Read these off the array that follows. Counting starts at 0.
1) Read off the entry at row 0, column 0.
2) Read off the maximum.
3) Read off the top-right entry.
4) Read off the bottom entry of the column that holds the smallest entry.
5) Read off the entry just left of -1.4.
6) Read off the entry just left of 10.4.
7) Read off the entry directly below the smallest entry.
8) Read off the entry at row 1, column 0.
[[ 22.4   1.9   4.2  -1.4  -9.7 -18.7  12.5]
 [ 20.3  -3.7   3.2  34.5 -67.6 -32.5  -0.1]
 [ -0.4 -43.2   5.7  22.6 -55.1 -43.5 -21.4]
 [  6.3 -37.2   7.3  10.4 -55.5 -51.9 -12.8]]
1) 22.4
2) 34.5
3) 12.5
4) -55.5
5) 4.2
6) 7.3
7) -55.1
8) 20.3
